A state moves one step at a time under one of 7 hidden systems, and each row is a state written as 22 numbers. Each run below is a few steps of one system.
ver, path 1:
[[  2 -53 -26  26  -7  11 -34  23 -44  21 -27 -13  19  11   1  -7 -62  16
   23  58  -4   4]
 [-16 -38 -21 -39  14   4 -66  12 -42  -9 -15  48 -15 -27  -4   3  -8  40
  -16  29  38  -2]
 [ 22 -56  23  16 -15 -12 -43   5  31   2 -30  85   6 -14 -10  14 -12  -2
   -7  12 -16 -29]
 [ 26 -56 -21 -46  -1 -15  -7 -10 -23  29 -35  26  61  25 -15  31 -14  -8
    5 -21  -9 -33]
 [ 54  -7  10 -38  54 -23  13  18 -26 -26 -50  35  11   0 -38  13  28   6
  -46 -18 -14  -7]
 [ 23 -19   8  51  -8 -26  13   8  -9 -28 -69  -3   5  31 -11  47  -5  24
  -12 -37 -47  -2]
 [-25 -20 -35 -17 -19   2  19   3  -7  -7 -36 -16  21  11   6  46  46  57
  -27 -68  15  20]
 [-16  17  40  15   6   5  16  -2  47 -21  -1  36   1   7  -9  42  73  -5
  -34 -46   0  30]
 [  7  33   0  10 -18   1  35 -48  57  15 -17 -27  26  46  15  45  14 -26
   22 -45 -17   6]]
zofa, path 2 (9 x 22):
[[  0 -65 -10 -14 -62  -4  15  -5  40  30 -14  43  -6 -43  28  22   0  20
  -14 -27  11 -30]
 [ 18 -18  27 -60  25   7  14  -6  10  21  15  57  48   4 -26  18  52 -35
  -22 -17  11  -5]
 [ 58  29  32   3  22 -39  19 -34  -2 -34 -48  10   1  30 -24  20   8 -20
   -4 -31 -47 -25]
 [ 17 -23 -37  23  -8 -12  61  40  -6  -2 -41 -56  28  17  -4   3   7  38
  -20 -44 -31  12]
 [-52  11  10  25  11  25  -3  29 -20 -31   7  -6  -4   7  -9  33  60  36
  -33 -25  24  54]
 [-16  33  21  17 -42  12  10 -51  53 -12 -15  12 -56 -21  37  33  26  18
    8 -12  11  18]
 [  8  12 -12 -35 -14  33  55 -24  49  61  14 -27  34   6  23   7  23 -33
   19   4  13  22]
 [  9  68  15 -24  62  10  -6 -30 -24  -7   5 -27  20  50 -23   6  12 -40
   19  21  -1  22]
 [ 16  37 -25  46   4  -9   4  -7  -6 -27 -38 -70 -27  17   8 -26 -43  22
   28  25 -30   7]]
Lal, path 3 (9 x 22):
[[-17  52 -24  24   0 -14  -2  -1 -32 -46   9 -75 -32   3   4 -45 -16  37
   18  -7 -10  -1]
 [-55 -13 -24  47 -22  17 -16  60  11   2  55 -22 -24 -29  16 -36 -16  24
  -11   9  23  20]
 [-45   1   4  -7 -20   1 -42 -10   4  21  57  37 -43 -17  28  28 -40 -39
    0   6  38 -23]
 [ 39   5   4 -50  -8  -4  14 -38  14  40  19  20 -21 -42  16 -41 -27 -38
   23  39   9 -36]
 [ 33 -11  22  -5  20  -6   5   3 -52  16  18 -15  49  20 -28 -51 -27 -40
   32  47 -29 -26]
 [  3  10 -18   2  20 -37 -37  14 -72 -52  -7 -25 -10   3 -21 -41 -29  33
    3 -10 -20 -34]
 [-16 -46 -22  39 -28 -25 -21  63  20 -24  14  12 -19 -43  -3 -46 -17  47
  -25 -22  -9 -22]
 [-34 -50  -1  -4 -32 -14 -23  21   7  26  42  54  -2 -10   9  39 -29 -27
  -23 -38  17 -40]
 [ 44  -2  24 -68  -2 -22  31 -29   5  15  13  48 -15 -30  -1   2  12 -40
  -16 -22   2 -47]]
Lal, path 4:
[[ 10  -6 -13  24  34  -6 -76  20  43 -18 -11  26  46  25 -32 -39 -17  -3
   21  25 -25 -10]
 [ 16 -15 -72  -8  31 -34 -38  27  15  -4 -42  -3  -7  17  -1  24 -66   7
  -21 -16  -4 -20]
 [ 37 -50  -5  -2  20  -7  21  54  -3  12 -39  41 -31 -41  -7  19 -14   6
  -56  23   6   9]
 [ 16 -55  53  15 -35  -2   0 -25 -44   4 -43  54   4   6  -2  56   3   3
    4   7 -14 -15]
 [ 17 -27   2 -57 -20   3   0 -43 -12  -9 -38  22  43  -6  -5  -6  59  47
   12 -27  -3 -14]
 [  9  -1   7  11  26  -4 -13  16  47 -25  -6  20  71  36 -40 -15  54   4
   -3 -35 -30   8]
 [  3  24 -42  10  21 -29   9   7  36 -18 -32 -24   1  45  -1  57  -8  -5
  -28 -73 -15   1]
 [ 13  -1 -10   6   9  12  76  40  23  16 -24 -14 -34 -22  11  39  23   4
  -55 -15  12  43]
 [-21   0  64  33 -29  31  39 -28 -26  15  -9  14 -16  13  15  69  32 -16
    1  12   7  39]]
Femo, path 5, 9 rows:
[[ -7  12 -41 -35  52  34 -39  12  59  26 -11  13  17  14  -2  20   3 -14
   -7  35  35  42]
 [ 31  15  10  18  37  10 -10 -10  29  22 -38  19 -22  29   2  57 -40 -50
   -1  48  -3  20]
 [ 29 -31 -31  -3  -6  19  12 -18 -15  41 -75 -26  16  18  17  32 -39  14
   25  49  -4  21]
 [  6 -31   3   7  24  32 -37   9 -29  -6 -57  22  17   0 -17   5  18  43
    3  64  12  47]
 [ -6 -19   0  29  -5   2 -78 -25  46 -21 -57  45  10  16  -3  28  -4  27
   20  14  -9   1]
 [ 13 -34 -48 -26  18  12 -24   9  79  37 -39  28  49  13  -1  25   0   2
   -4  -3  10  11]
 [ 23 -10  10 -10  55  14  -4  15   7  23 -40  40  16  30 -18  72   1 -42
  -31  19   7  30]
 [ 41 -15   3  13  -5  -3  26 -31  -5   8 -94   1  -7  24  10  68 -12  10
    0   9 -20  14]
 [ 11 -43  -1  11  -9  31  17   4  -4   8 -66  -6  47   9  -7  14  44  56
    7  23  -6  51]]
Nube, path 6, 9 rows:
[[-24 -24   8  50 -47  30  20  -7  50  36  15 -22  55  25  12  -3   8 -10
   43   6 -17  16]
 [-33  52 -37 -61  48   3 -31  -7  -8 -14  27 -12   3  23  -6  17  24  -5
  -19 -33  38  12]
 [ 45  39  26  42  24 -12  27  14  33 -18  -4  -1 -61 -27  -1 -29 -26 -28
   -9  41 -24   5]
 [-26 -32 -16  13 -34  25  32  -2 -44  53   9 -48  32  34  21  38 -33 -17
   21  12  11  13]
 [-12  27 -10 -59  26   9 -30 -10 -49 -31   5   4 -30 -38  -1 -34  33  44
  -10  17  39  10]
 [  7  -8  38  66 -27   0 -32 -13  43  -6   1  22  -9  -4   1 -32 -32 -14
   43  45 -31 -16]
 [-24 -19 -68 -48   0   4 -17  -4  13  43  13 -25  51  27  12  20 -29 -10
   13 -26  22 -13]
 [ 30  16   8 -25  68 -14 -15  45  -9 -29  11  40 -31 -39 -29 -36   8 -11
  -48  23  10   1]
 [ 15 -41  28  60 -38 -20  10  -2 -25  18 -17   4 -12  17  14  34 -63 -28
   13  11 -32 -31]]
Femo, path 7:
[[ 25 -38  45  44 -43 -20  30  -9 -59  -3 -34   9 -25   0   3  28 -29   3
    6   8 -30 -23]
 [ -7 -53 -13 -22 -44   5   0 -13 -35  -7 -26  -3  39 -20   0 -28  37  74
   14 -17   3 -12]
 [-14   2  32  -3  24  -4 -47  13  26 -43  18  59  21  -9 -34 -22  63  13
  -20 -26  -4  -4]
 [  2  17 -13   4  -4 -34   0 -13  70   0  11  11  13  30   3  33 -11 -37
   -6 -74 -21 -39]
 [ 20   2 -26 -34  22   3  85  34  -3  39   6 -37  11   4   2  23  11 -31
  -43 -29  11  20]
 [ -4  23  59  33  -4   7  47  -4 -70 -17  -7 -15 -41   8   1  38  20  -6
  -15   8  -7  28]
 [-12   7   6  17 -64   7  17 -46  -4 -21 -20 -40  -9 -13  24 -27  26  63
   44 -14 -13   0]
 [-37  20  -3  -5  11  30 -28  13  36 -13  48  -7  40 -10 -13 -60  56  19
   14   1  17  27]
 [-25  66  -3   2  35 -14 -43 -16  47 -20  42   7 -22  26   3  14 -19 -50
    1 -22   4 -10]]
Nevos, path 8:
[[ 28 -44 -43 -47 -11   5  12  -8  20  62 -10 -10  61  10   7 -10 -27 -16
   25   7   0 -22]
 [  8   6  17 -29  76   8 -27  29 -53 -21  -6  32  15  14 -40  13  24 -12
  -35  20  15  26]
 [ 45 -13  12  44 -17 -38   5 -12  -4 -32 -70   7 -29   3   0  15 -32  23
    1  -8 -49 -27]
 [-17 -65 -53 -21 -32  22  17  25   8  41 -22 -11  53  -7  10   8  16  43
   -9 -21  16  11]
 [-24  16  43 -11  27   8 -41 -13  -5 -33   4  62  -8   7 -18  46  58  -2
  -25 -18  20  20]
 [ 53  14  10   2 -25 -26  32 -55  55   4 -44  -1  -1  14   9  10 -10 -15
   24 -27 -41 -29]
 [ -1 -11 -34 -33  28  28  46  29  -6  46  -4 -44  65  28 -10   7  25  -5
   -8  -4  12  38]
 [-10  47  30  31  38   2 -17  -3 -34 -54 -26   1 -43  18 -15  40  23  13
  -25   0   1  38]
 [ 13  -8 -26  38 -58   0  28 -20  59  13 -46 -30 -23 -14  35   3 -15  37
   22  -6 -19   5]]
Nevos, path 9, 9 rows:
[[ -1  38  28  24   6   0 -13 -50  10 -36 -42  -9  24  54 -11  39  40  12
   25 -27 -30  19]
 [ 17  29 -61  -3  15   5  22  -5  75   1 -50 -47  15  20  10   7  10  25
    0 -24  -8  28]
 [-30  17   0  36  30  34  12  34  34  14  -6  -9   0  28   3  57  22 -16
  -23  14  17  71]
 [ -8  43   6  10 -12  11   6 -52   6   5 -35 -16 -62  13  37  67 -19  -7
   11  16  15  27]
 [ 12   2  -3 -11 -14  49  25 -28  24  40 -23 -25   5 -15  24 -15  15  11
   34  65  19  43]
 [-32  26  13  18  26  35 -59 -25 -18  -6   3  -8  26  44  -9   5  -2  -9
   44  59  10  35]
 [ 21  29 -46   2  31  -6 -56 -16  42 -15 -44  -6 -25   2   6 -19 -49  11
   22  42  -4  -1]
 [  4 -48 -30  27  19  23 -22  50  32  45 -13  15  18   2   2   8 -45 -19
   -7  57   7  25]
 [-11 -21   2 -18  14   2 -52 -12 -50  10 -23  43 -29   4   7  62 -43 -14
   -7  37  33  -4]]
ver, path 10, 9 rows:
[[ -9  21   8  -1   8 -27   3  21 -20  10  80   0 -18   5   2  -5 -47 -73
  -10 -18  -2 -45]
 [ 29   9  -1 -22 -20 -31  51  -2 -35  10  25 -23 -61 -42  22 -27 -44 -20
   -7  -3   0 -42]
 [ -8 -25  40  23 -41  -2  39  19 -77  -4  43 -19 -11 -31   2 -51   0  12
    6   8 -11 -19]
 [-37   5  16   3 -41 -23 -42 -24 -44 -40  49   2 -11 -16   3 -45  -4  22
   24 -31  -1 -49]
 [ -5 -15 -18   0 -23 -29  -8  29  41  -8  58  12   4 -36  -4 -67  -8   4
   -7 -45 -13 -54]
 [-10  -9   0   1   3 -30  15  40 -21  17  76  -1  12  11 -10  -8 -38 -62
  -20 -36  -6 -46]
 [ 24  21   9 -29  -5 -38  42  -5 -49  -8  23 -10 -63 -29  10  -2 -33 -25
  -27 -26   0 -45]
 [  8 -22  40  31 -53 -15  60  13 -49  -7  23 -19 -24 -35   5 -38  -1  14
   -4 -13 -24 -26]
 [-45   1  20   4 -44 -16 -13 -13 -56 -30  54 -16  11  -2   0 -34  19  24
   21 -46   0 -35]]
setin, path 11 (9 x 22):
[[-20   7  -3  39   1  24 -12  17  67  34  19  16 -32  -6  24  23 -39 -42
   -1  43  19  25]
 [  1 -16 -10 -48  -7  31  17 -33 -32  65  -5  -7  10  14  23  45 -27 -33
   19  38  35   7]
 [ 45  -4  31 -25  27  18   1 -20 -51  -5 -40  15   5 -17 -21 -33  17  15
   14  75  -1  13]
 [ 10 -25   2  55 -11  -7 -40  -8  -3 -21 -43 -10  46  38 -16 -18 -22  29
   43  17 -45 -10]
 [-13 -19 -83 -21  24 -16 -60  34  24 -13 -20  -4  17   0  -4 -13 -29  44
  -17 -22  12 -10]
 [ -6 -10   0  17  34  -1 -45  40  44   3   6  65 -34 -13  -4  37 -22 -30
  -44  14  19   6]
 [ 19 -34  15 -25 -24   0  19 -36  -2  47 -32  38  -4  11  22  80 -26 -36
    0  -2   5 -16]
 [ 50 -30  21 -52  15   8  38  -9 -44   7 -51  22  28 -17 -19   1  48  23
  -17  14  -3   9]
 [ 11   0  38  51   6  -9 -18  -6 -13 -57 -48   9  25  33 -31   7  37  34
    9 -15 -42  11]]
Nube, path 12:
[[-31 -17   0   8 -32 -19 -30  23 -30 -36  43   4 -18 -44  -2 -67   1  47
   -3 -19   2 -31]
 [-38 -23   3  27 -51 -19 -32  12  40   1  66  24   4 -19   9 -32 -23 -10
   11 -37  -9 -47]
 [-12  -2 -19 -44  -5 -26  13  16  22  16  71   8  14 -13  -1 -23  -7 -37
  -23 -60   8 -50]
 [ 26   8  34  -1   8 -35  44  32 -29 -12  55   5 -15 -18 -21 -36  -4 -43
  -31 -33 -24 -42]
 [ -8 -17  11  26 -46 -30  47  13 -60 -12  27 -43   0   0   4 -19 -18  11
    4 -48 -27 -38]
 [-41 -11  -9   5 -41  -7  11  19 -23 -26  45 -23   3 -30   2 -49  37  52
   -7 -50   5 -15]
 [-50  17  27  39 -36 -11 -18   4  39 -28  74  12 -13 -12   4 -32  16  -6
    4 -47  -4 -23]
 [-18  33 -11 -10 -23 -19  30  -5  43  18  71 -27  -5  -2  22 -12 -10 -43
    1 -58   2 -34]
 [  2  34  17 -16  16 -10  62  29 -26   4  76 -33  -6 -12  -9 -45  10 -42
  -20 -21  -2 -12]]
setin, path 13 (9 x 22):
[[  3  35  25  23 -38 -17  37 -28  72  -5  26   1 -38 -17  23   1  14 -25
    2 -42 -15 -19]
 [-14   2  -2 -23 -10  14  80  18 -10  39  51 -47  33   5   7  -1  27 -26
  -12 -34  11  11]
 [-10  69  40  -3  19   4  22 -17 -58 -36  31 -34 -52  -6  -2 -13  26  -5
   -3  10   8  17]
 [ -4  15   8  50 -60   1  34 -22  26   0  15 -52 -15 -13  25 -50  -9  16
   44   5 -27  -8]
 [-55   3 -36 -14  -4  22  -5  30 -20  18  69 -53  34   3   4 -44   1  11
   15  -1  29   9]
 [-18  61  15   0  28   0 -46 -15  -3 -24  51   4 -58 -18   6 -36 -26 -32
   13  38  17  -7]
 [ 18 -18  -1  13 -35  -3  23 -12  23  49  28 -19   6  -5  22 -33 -61 -47
   40  33 -15 -33]
 [ -6 -24 -13 -39  18   4  -5  28 -90  22  33 -17  25  -2 -14 -35 -24 -12
    1  30  17 -18]
 [ 15   3  32  24  -3 -26 -50  -9 -38 -46   0  28 -43 -19 -10 -39 -36   8
   15  34 -20 -39]]
zofa, path 14, 9 rows:
[[ -1  34  -6  26  43  -4  21  63 -34 -15  45 -47 -18  -5 -16 -54 -19 -20
  -18  22  -8  13]
 [-52   0  20  55 -43  -3 -18  10 -53 -14  45 -17 -44  -6  22   0 -40   2
   14   4   5  -9]
 [-29 -15  -9 -33 -51   8  -5 -10  -3  15  55   4 -20 -62  26 -54   1  24
   14   5  33 -25]
 [ -4   4  39  -9   0   1 -29  -7  28  15  75  47  29  -7 -15 -46   7 -55
   23   9  -2 -34]
 [ 25  17 -18 -24  11 -50 -14 -14 -10  -9  25  -6  -2  18  -5 -15 -55 -45
    6 -39 -23 -71]
 [ 25 -13 -18  10  27 -29  32  77 -31  -9  27 -26  -4 -21 -25 -53 -25  -6
  -39 -13 -18 -21]
 [-46 -25  42  50 -31 -13  -5  36 -62 -26  43  15 -24  -6  -6  11  -7   5
  -24 -25  -2 -13]
 [-16 -17  12 -21 -62 -12  14 -20  -4  -7  25  21 -34 -58  26 -21  24  36
   -8 -44  13 -38]
 [  7  -9  38 -15 -20  -1  25   1  50  18  63  37  42 -14 -12 -31  49 -37
   -1 -31  -8 -24]]

Which system made each of these runs?
path 15, 2 rows:
[[-41 -23  -6  -2   5  53 -15  26  27  39  31   7  51   5  -2  -7  35   2
    7  33  33  48]
 [ -6  52  13 -20  23  -1 -64 -64  12 -19 -12  33 -34  20   8  34 -17 -22
   21  15  11  -8]]
 -> zofa
path 16, 2 rows:
[[  9 -32 -11  26 -31  -7  -6  -1  16 -31 -74  12 -15 -19   4  14  24  79
  -10 -18 -16  11]
 [-36 -43  -8   2 -35  23 -18  -9  56  22 -13  34  51  15  10  44  44  22
    3 -36  13  17]]
 -> Nevos
path 17 (2 x 22):
[[-29 -13  47 -11 -17   4 -27 -37 -15  -7   0  63  10  21  -4  69  41  -9
   -3 -31  11  -4]
 [ 50   7   2 -35  -9 -18  29 -48  66   2 -42  18  25   1  -2  -1  36   1
   10 -38 -25 -24]]
 -> ver
path 18 (2 x 22):
[[-51  17  15  23 -70  10  11 -49 -13  12  26 -31 -29  14  42  41 -12  -7
   31 -27  13  -5]
 [-18  31  -5 -54   0  34  22 -16  12  23  56 -18   1 -34  12 -47  41  -4
    8  14  40  17]]
 -> Lal
path 19 (2 x 22):
[[ 12   0  55  67 -22   5  47   3  -3 -19 -39   3 -35  -4   2  36  23  13
  -13   7 -22  33]
 [-34  -8 -31  -9 -61  22  12 -48   2  23 -18 -46  22  14  38  28  14  43
   38 -24  16  10]]
 -> Nevos
path 20 (2 x 22):
[[-20  23  -3  38   3  -9  21  49  22 -44  29 -23 -25 -31  -8 -48  40  37
  -36 -41  -9  14]
 [-60  11  21  43 -45   4  17   4  30   8  58   0 -29   1  25  36   8 -24
   -9 -48  13   1]]
 -> zofa
path 21 (2 x 22):
[[  6  12  15  17  26  13  17  -9  -4  17  -7 -28  72  75 -21  33  12 -43
   24  -3 -22  22]
 [ 15  53 -46 -18  47  -7   6  -1 -16 -31 -56 -46 -36  16  -2  21  -7  28
  -20  -8   5  28]]
 -> Nevos
path 22 (2 x 22):
[[ 21 -52  20 -44   3  21 -16 -15   7  35 -21  67  53   1 -15  21  32 -13
    3  23  12   2]
 [ 51  13   9 -28  37 -21 -25 -44   6 -27 -58  25  38  39 -30  14  20  -7
   14 -12 -34 -18]]
 -> Lal
path 23:
[[-12  -5  -7  14 -34  13  -1 -23  66  46  40  -9  40  19  17 -17 -26 -46
   47   6  -7 -17]
 [ -4  47 -23 -54  69   8 -14   9 -24  13  42 -13  -4  17 -10  -6 -19 -51
  -11  22  31  10]]
 -> Nevos
path 24 (2 x 22):
[[ 25  34  22  44 -36 -18  36 -42  22 -31 -37 -22 -55 -10  23   9  -4  15
   13 -14 -35  -8]
 [-32 -39 -33   8 -37  23  47  40  11  31  24 -46  47  -7   7 -21  29  34
   -5 -29  10  23]]
 -> setin
path 25:
[[ 17  25  -1 -48  36  15 -67 -46  21  -4 -23  39  -6  -8  -4 -20   3   2
   27  57  16   3]
 [ 39 -35 -21  22  23   8 -27  24  41  23 -43  13  34   6 -12 -30 -36  -5
   17  59 -22   4]]
 -> ver
path 26 (2 x 22):
[[ 26 -39  12  21 -46 -37  19   0  34 -18 -14  34 -11 -32   4 -16   2  25
  -12 -48 -34 -48]
 [-33 -33   1 -10 -11 -10  13  33  -8   1  41  20  42  10 -15  22  35  -2
  -34 -76   8 -14]]
 -> setin
path 27 (2 x 22):
[[ 32 -41  62  13 -19  -6  24 -11 -65  13 -25  40 -12  -3  -6  32 -15 -23
   -1  32 -15 -18]
 [ 21 -52   3 -33 -36  -8  10 -27 -48  -7 -39   5  43 -10  -7 -17  27  53
   18 -16 -14 -29]]
 -> zofa
